A single turn carries every row of the set below to another of its rows. Some are shown first; where does it send the rows asked next?
j234: [-17  32 -23 -16 -34 -11 -19 -30 -14  -8   1 -27  -5   8  -2  -7]
j532: [ 19  20  -1 -34   0 -23  11 -55 -17 -12   4  14  -4  -4 -47   8]
j58: [ 34  33  19 -25   7 -22 -10 -22  32   5   4  -2 -31  13 -12 -11]
j31: [ 18   0 -10   8 -47  -2  -4  -9   7  22  24  28  12  36 -15  -2]
j703: [ -2  16   1 -35  -8 -22   7 -13  42   3  42   3  15  -3   0   4]
j964: [  8   6  27 -30  13 -30   7 -30   7  14 -27   7 -20  -2  -6 -25]
j788: [ -5   8 -29   8 -24   1  24   5  -7  12 -22 -15  22  -6  -2  19]
j472: [ 10  15 -18 -12   0 -35  32  11  13  22  -6   4 -39  -3 -11  40]
j932: [ 34  29  25 -27  10 -22 -12 -13  18  -5  -2  15 -32  15  -1  -9]
j563: [ 15  16 -24  18 -30  -7 -12   2  -7 -16  -7  17  28   7   1  31]
j934: [  6  -9 -17  -3 -44   9  18 -12   9  38  12   1  10  28 -22  -1]
j510: [-19  37 -22 -15 -34 -13 -19 -22  -5 -13   1 -20  -9  10   5 -14]
j210: [-18  31 -21 -19 -42 -13 -18 -28 -13 -18  -2 -13  -5  12   8  -9]
j956: [ -9  18 -25  24 -11 -14  -3  10  10  -2 -20  12  26 -10   3  -1]
j29: [ 18  11  -8  20 -29 -12  -1  13 -13  20  -7 -10  14  14  17  18]
j415: [ 39  -9   4   1 -47   3 -18 -11   3   2 -14  11 -22  13 -40  11]
j99: [ -4   4   0 -36  -9 -25  12 -31  14  13  42  -5  26  -8 -15  13]
j481: [ 34  -5  -7  -1  -7 -42   2 -18  19   9  -3  -6 -24   3 -19  55]
j722: [ -1  -8  17 -37 -23 -33   5 -30  16  15  31   7  25   3  12   4]
j124: [  6  -5  -6  -1  -8 -59   0 -16  -6   1 -16  49 -13  -5 -10  35]
j127: [ 15   8  -3  13 -34 -20  -3  -1  -6 -11  -8  44 -17  -3 -43 -22]
j557: [ 25  -3  -4  -3  -2 -42 -10 -15   4  23  -7   8 -24   2 -18  56]
j192: [-13   0 -27   3 -29   3  19  -7  25  28   8  16  14  11 -29 -21]
j721: [ 21   6   0   4 -37  -7  25  10 -13  22  -5   0 -34   3 -38 -16]
j966: [  0   3 -26   5 -37   3  -4 -13  27   3  13  39  20  20 -28  -8]
j83: [  1 -13 -15 -12 -17 -47  27 -17  33 -13 -33  26 -16 -10  -3  29]
j272: [ 16  -4  -4  11  -6 -70   5 -21  -2  -3  -3  36 -11  -6 -15  27]
j455: [ 11   4  27 -31  -7 -35   4 -39  15   8 -26  16 -14   5   2 -30]
j906: [ 21  28  -1 -51 -23 -10  44 -28  -4 -20  -1  15 -23  12 -16   6]
j647: [-16  28 -15 -13 -38 -18 -23 -30 -18  -6   0 -19  -4  11   7 -13]
j432: [ -7  -1 -18 -18 -10 -39  25  -1  29  -1 -34  34 -25  -9   1  30]
j889: [ 24  15  10 -52 -14  -8  36 -29 -20 -14 -10  13 -23  12 -13  15]
j519: [ 13  12 -15  -4  -7 -49  45   8  18   9  -1   2 -36  -3  -5  26]
j590: [ 15  24  -2 -37  13 -13  10 -40  -8 -22  -5  19 -10  -8 -43  12]
j63: [  4  -8 -12  -7 -36   7  12  -6  24  -2 -37  11 -20 -10 -42 -13]
j982: [ -1   8   2 -45 -29 -24  19 -19  21 -10  38  20  20   5  10  11]

j234 -> j647
j63 -> j721
Now find these:
j272 -> j83
j590 -> j964
j934 -> j31
j703 -> j99
j432 -> j472
j532 -> j455
j956 -> j788

A single turn carries every row of the set below to another of its rows. Some are shown first; where does it send the rows asked next?
j429: [ -9  24   1 -37   0   7 -11  36 -32   7 -13  12  23  36 -20   2  -5  21
 -13 -14  -4 -22]
j183: [ -8   4 -20 -42  15  39   8  21  -1  12 -21  24  18 -24  20  -2 -11 -34
   4  16  10  10]
j993: [ 12 -11  10 -37  29   3 -15 -20  -1  -3   6 -18   8 -18 -18  14 -10   2
   9  38  11  -3]
j604: [  9  39 -52   9  30   6 -25   2 -10  18 -20  45  21   4   0   7  -6  -9
  -4   0  29   6]
j242: [ 21  13 -22 -24   5  -8  -9   0 -10 -17  24  19  12  10  19  43 -13  38
 -47 -13  -1  -7]
j733: [  1   0 -31 -30  -7  39  13  21   8   6 -29  24  16 -26  25   5  -2 -36
   0   2   3   8]
j531: [ 28  28 -54  25   2   2 -13  -4  -1  15 -35  36  18   7  13   4   6  -2
  -2  -6  25  19]
j969: [  6  10   1 -45  18  27  14  19  19  35 -32  20   2  -9  36 -10   8 -21
   1  20  23  10]
j174: [ 16   1  15 -23  20 -17  -7  23  21  12 -11   2   1 -11 -13  46  10  21
   5  25   9 -18]
j693: [ 15  20  -3 -10   8  -5 -14  -7  12  -8   2  15   7  11  22  38  -1  42
 -59 -21  -1  -9]
j485: [  6   3   3 -18  25  -1 -16 -44  10  -4  -3   1   7  30  22  13 -17  42
 -39  -4   5  13]
j71: [ 25 -19  -6 -21   0  11 -13 -35  10 -15  -2 -25   2 -29 -12  13   1  -8
  -3  16   1 -10]
j454: [ 22   9   0 -31 -25  17  -7 -18 -16   6 -21 -17   6  36   2 -33   9  12
 -22 -22   0 -15]
j770: [ 15  -1 -21 -28 -13  37  17   8  18  14 -36  14   6 -22  37  -7   9 -32
  -3   3   9  11]
j942: [ 24  37 -39  16  14  16 -24 -10 -23   2 -19  24  27 -17  10 -14  -1 -11
 -19   4  28  26]
j707: [ 28 -11  22 -24  14  -1 -10 -30  24   9 -14 -26  -7 -13  -2   6  11  10
  -1  28  14  -5]
j949: [ 11  15   3 -16  17 -15  -9   7  -4  -8   6  17  17  20  21  41 -12  54
 -42  -2   1  11]
j51: [  1  19  19 -46  10  13 -13  -4 -26  18 -14  -8  11  44  -7 -32  -2  20
 -14  -3   9 -12]
j708: [ 12  13 -18 -23 -34  12  -5  22 -24  -5 -19   5  18  29 -11   1   6  13
 -19 -33 -13 -24]
j553: [ 16   5  -9 -33  -4  26  19  20  27  30 -40  21   0 -10  40  -3  16 -21
  -3   7  15   5]
j22: [ 29  -6   0  -7  -9  -8  -6   7  32   0 -20  -5  -4 -20  -8  44  20  10
  -6   3  -1 -25]
j853: [ 47  37 -30   9   5   2 -12 -11 -12  21 -22  20  14  -1  27 -20  14   2
 -15  11  39  27]
j446: [ 32  38 -42   2  23  -9 -13   3   0  36 -22  42   7  19  16   1   9   3
   1   7  40   8]
j589: [ 16   2 -22 -26  14   6 -16 -50   5 -12  15   3   2  20  20  16 -17  26
 -44 -14   3  -5]
j742: [ 11  -3 -14 -32  22  -4 -11 -36 -11 -12  18   6  13  31  17  19 -27  37
 -27   5   4  15]
j479: [ 13  -7 -13 -20   5  -5 -10  18   7 -12   0   3  10 -26 -23  52   0   2
   3  13  -4 -24]
j572: [ 27  48 -27  -6  34   7 -24  -3 -22  24  -6  30  17  -6  14 -16   2  -5
 -17  18  44  15]
j90: [ -8  11  -8 -46  23  28  10  32   8  28 -25  30  12 -14  25   2  -4 -24
   5  21  18   6]
j352: [ 15  24  10 -30 -15   0  -5  25  -8  22 -26   5   5  43  -1  -6  18  29
 -22 -24   2 -28]
j717: [ -1   8  -9 -39 -10  23 -13  -7 -41  -8  -7  -9  23  28 -16 -25 -14   5
 -12 -13  -6  -9]

j90 -> j183
j429 -> j717
j949 -> j742
Now find these:
j446 -> j572
j993 -> j479

